0: [044 108 125 190 195 147 132 140 106 203 156 137 127 186 067 086 117 185 152 120 147 141 109 116 148 193 113 158 119
 114 133 102]
1: [156 102 183 145 134 151 155 052 110 106 160 167 125 100 124 144 124 137 118 136 095 140 170 119 148 120 141 142 120
 094 092 115]
2: [149 091 122 128 128 121 106 109 149 130 171 116 091 089 175 141 126 156 100 099 074 092 117 126 133 136 091 171 127
 141 071 209]
3: [182 117 196 130 121 137 131 151 126 172 108 143 140 187 097 165 167 105 119 167 087 162 090 115 138 132 121 137 126
 156 147 135]
4: [148 145 221 100 145 157 125 089 122 103 067 139 082 048 152 102 128 137 090 035 054 135 142 124 133 137 038 133 131
 100 131 151]
5: [155 173 142 149 053 082 133 114 157 125 202 157 172 134 184 158 106 105 165 143 086 127 184 135 131 180 124 151 186
 178 180 128]
6: [168 074 113 120 121 115 086 098 141 122 178 147 088 084 140 150 120 151 098 064 067 124 108 155 148 137 087 155 138
 115 092 186]
7: [124 153 124 122 120 132 154 106 144 143 159 131 071 099 148 091 132 162 117 090 121 130 087 110 119 118 081 111 052
 160 085 144]
8: [097 136 118 149 149 170 155 121 125 175 119 179 173 091 157 028 087 094 100 127 115 198 104 132 184 058 120 110 130
 122 146 129]
9: [124 104 142 139 134 163 127 173 115 110 128 169 141 113 212 136 140 074 105 140 087 147 117 149 162 110 102 093 129
 130 132 186]
10: [166 106 146 081 075 120 196 180 092 153 083 118 143 127 080 112 078 142 145 099 187 135 108 138 121 136 109 142 136
 128 169 135]
11: [101 164 120 171 142 148 179 135 133 193 139 179 150 088 173 045 112 052 118 117 146 171 078 120 195 058 092 099 122
 136 202 122]
12: [108 089 128 118 115 127 095 147 186 125 155 143 139 136 121 081 125 118 140 058 119 145 085 102 116 130 149 142 115
 170 117 078]
13: [147 094 133 141 152 144 118 151 120 123 136 144 138 103 210 110 142 098 092 166 100 175 134 124 156 135 113 126 137
 101 160 155]
14: [165 157 229 079 143 150 105 092 143 126 038 124 080 061 138 106 139 143 136 058 071 149 093 142 123 170 070 152 144
 107 140 175]
15: [131 152 119 118 172 094 115 097 108 098 092 134 153 122 114 158 102 183 184 129 133 162 086 098 096 164 222 160 090
 158 104 114]
16: [095 079 155 105 081 147 208 128 159 130 156 129 131 089 123 044 129 121 071 139 144 106 123 114 115 079 179 130 131
 100 153 152]
17: [124 090 133 154 147 136 131 151 109 146 150 143 165 116 192 097 135 119 126 140 107 148 137 153 157 125 121 093 102
 122 177 153]
18: [124 133 078 175 151 070 127 125 130 062 113 144 151 201 067 112 161 118 153 108 054 136 154 119 137 099 108 116 135
 128 137 091]
19: [121 151 135 096 045 128 125 168 140 124 133 167 116 072 111 173 147 162 144 181 066 095 094 167 107 108 121 088 166
 125 090 072]
20: [143 134 159 108 173 176 139 139 129 064 116 132 102 151 101 117 100 119 115 170 146 025 133 117 136 180 122 195 177
 149 165 096]
21: [097 116 135 108 118 185 132 113 088 199 080 047 089 143 164 127 118 107 144 137 156 130 125 169 138 085 159 127 118
 156 125 116]

[106 154 120 125 135 105 126 095 160 083 109 148 134 121 136 181 064 139 168 136 109 138 098 133 096 132 204 144 102
 147 108 108] >> 15 12 1
[139 090 181 166 146 164 138 057 141 135 131 159 134 097 095 138 117 143 143 137 109 168 154 118 121 143 158 124 141
 115 129 151] >> 1 17 13
[134 174 139 126 064 090 131 079 153 121 211 176 165 124 201 196 127 103 145 102 129 135 168 132 131 164 133 166 171
 134 168 141] >> 5 1 13
[146 140 138 126 090 081 178 111 132 138 118 086 130 179 084 059 139 162 146 090 176 044 152 105 111 128 135 145 063
 108 156 100] >> 10 7 16
[142 118 174 080 088 112 141 151 122 178 093 147 155 181 087 158 157 093 100 169 100 146 100 102 164 112 116 114 121
 186 138 156] >> 3 10 9
[132 158 073 198 152 067 125 104 142 080 109 146 177 176 081 122 207 122 175 123 079 112 156 109 129 106 092 138 141
 139 148 074] >> 18 12 3
[137 140 059 096 126 110 112 093 131 142 108 108 135 101 108 201 132 082 165 104 132 139 109 133 089 119 134 175 111
 180 156 144] >> 15 12 21
[113 081 156 105 131 148 065 139 154 132 137 156 142 129 114 082 136 127 137 098 104 129 090 120 132 133 146 152 114
 181 123 066] >> 12 3 17
[133 082 173 141 110 115 209 158 161 169 158 151 109 095 129 064 125 099 061 124 121 100 069 125 139 098 169 097 135
 117 137 155] >> 16 17 13
[149 146 116 106 128 092 165 121 139 143 167 130 058 154 168 074 148 159 111 075 130 095 150 103 125 089 089 137 044
 138 089 117] >> 7 2 12
[107 101 119 078 101 132 157 154 075 181 092 086 116 100 162 137 119 106 155 144 134 158 118 173 127 084 156 090 176
 147 133 102] >> 21 10 17
[164 124 187 084 116 132 121 183 128 160 112 134 155 182 114 156 152 093 111 139 088 156 086 111 141 106 133 076 120
 146 141 153] >> 3 9 17
[130 164 158 088 160 154 092 131 138 131 113 124 117 099 098 141 145 144 161 133 149 135 154 122 169 101 158 101 154
 085 073 165] >> 1 21 13
[123 132 079 204 123 073 109 095 121 039 124 124 144 185 096 121 151 144 155 121 047 115 156 134 133 087 106 118 138
 121 136 090] >> 18 1 17
[149 121 133 102 136 197 124 173 147 108 128 126 080 132 129 110 115 091 083 169 132 089 126 102 166 157 119 176 155
 139 130 103] >> 20 13 3
[150 095 152 100 120 115 172 181 084 109 098 109 122 116 053 109 079 120 145 111 190 187 100 123 125 137 071 130 127
 106 134 146] >> 10 3 17
[172 129 183 074 110 146 117 139 128 151 112 127 132 160 103 182 158 093 115 141 085 144 110 092 154 094 106 127 165
 173 150 118] >> 3 9 13
[139 129 158 125 054 134 136 163 113 105 136 169 073 125 126 146 142 153 152 184 091 097 076 128 094 117 118 085 140
 170 091 105] >> 19 3 7
[157 143 154 080 089 130 132 158 134 168 104 110 163 168 098 168 132 090 155 146 087 104 099 108 127 095 133 091 131
 192 147 142] >> 3 10 21
[116 081 148 103 074 113 206 157 195 138 168 124 127 126 113 080 116 115 060 126 137 127 074 123 113 084 183 115 120
 083 131 115] >> 16 12 10
[160 122 142 095 099 101 163 173 066 145 074 130 133 120 054 129 071 102 146 118 212 154 104 139 093 151 084 163 111
 119 119 159] >> 10 3 21
[119 084 153 177 183 147 143 059 097 088 150 150 130 080 138 142 125 124 085 147 093 169 163 102 125 150 124 128 127
 087 117 138] >> 1 13 17
[124 150 135 126 032 139 146 161 111 088 131 149 090 127 120 143 150 141 148 203 095 085 090 132 100 105 142 091 160
 149 081 069] >> 19 3 1
[114 128 077 132 130 074 148 119 170 132 135 175 065 129 107 092 159 131 148 094 150 117 124 164 131 148 138 136 180
 128 183 142] >> 12 18 17
[123 087 161 113 097 099 191 136 148 153 164 154 126 107 103 060 130 118 095 137 115 109 068 115 137 087 184 107 100
 062 108 131] >> 16 1 12
[142 151 057 199 141 097 095 096 133 094 122 130 161 200 099 096 167 106 112 114 062 122 158 118 141 096 117 128 123
 118 129 088] >> 18 12 17
[133 126 135 114 054 197 165 169 157 096 137 105 165 129 142 134 088 115 100 112 177 114 134 144 088 153 083 084 144
 146 145 107] >> 10 17 12
[124 126 054 099 127 132 085 101 111 082 072 078 143 080 112 181 120 047 197 134 135 104 076 130 064 123 128 199 124
 187 157 129] >> 15 21 12
[146 122 114 140 117 153 123 114 184 074 121 124 100 097 064 122 174 137 112 180 141 102 183 096 095 156 192 119 203
 143 186 098] >> 20 16 1
[099 131 122 114 091 166 137 104 079 201 130 058 110 111 149 117 133 104 157 138 122 131 111 174 143 100 142 103 120
 151 110 137] >> 21 17 7
[131 113 191 107 114 114 131 135 148 090 111 090 111 122 115 102 168 071 104 150 058 104 118 123 132 143 101 134 153
 157 108 141] >> 3 9 13
[136 104 091 112 129 095 149 101 196 121 127 189 086 130 121 119 154 107 167 079 163 108 135 185 129 170 130 130 176
 129 158 111] >> 12 6 17
[057 122 113 099 170 123 158 059 117 176 113 097 152 176 155 143 104 101 100 161 177 104 123 101 135 124 186 117 150
 113 099 089] >> 21 1 15
[139 129 065 102 125 130 102 120 100 118 085 096 146 111 089 179 154 081 193 125 165 114 111 094 044 120 111 198 087
 190 119 130] >> 15 12 21
[069 103 110 197 200 118 135 153 125 203 164 120 129 151 057 122 076 202 158 124 147 146 134 116 148 188 104 156 121
 123 132 104] >> 0 12 17
[162 135 113 138 155 143 079 104 191 091 131 124 118 120 067 114 174 135 128 168 151 143 198 100 119 193 180 110 213
 144 179 107] >> 20 18 1
[118 165 106 097 132 104 120 084 162 119 124 162 129 140 126 184 098 156 173 129 158 125 103 149 111 166 180 149 077
 158 105 115] >> 15 12 7
[126 168 147 175 112 123 123 111 069 209 168 085 165 177 186 109 184 156 094 111 065 149 158 131 128 145 153 136 049
 159 154 123] >> 17 3 13
[130 140 159 139 048 111 126 158 117 121 142 154 089 121 107 144 152 141 143 204 106 106 100 124 104 149 137 101 148
 164 091 110] >> 19 3 7
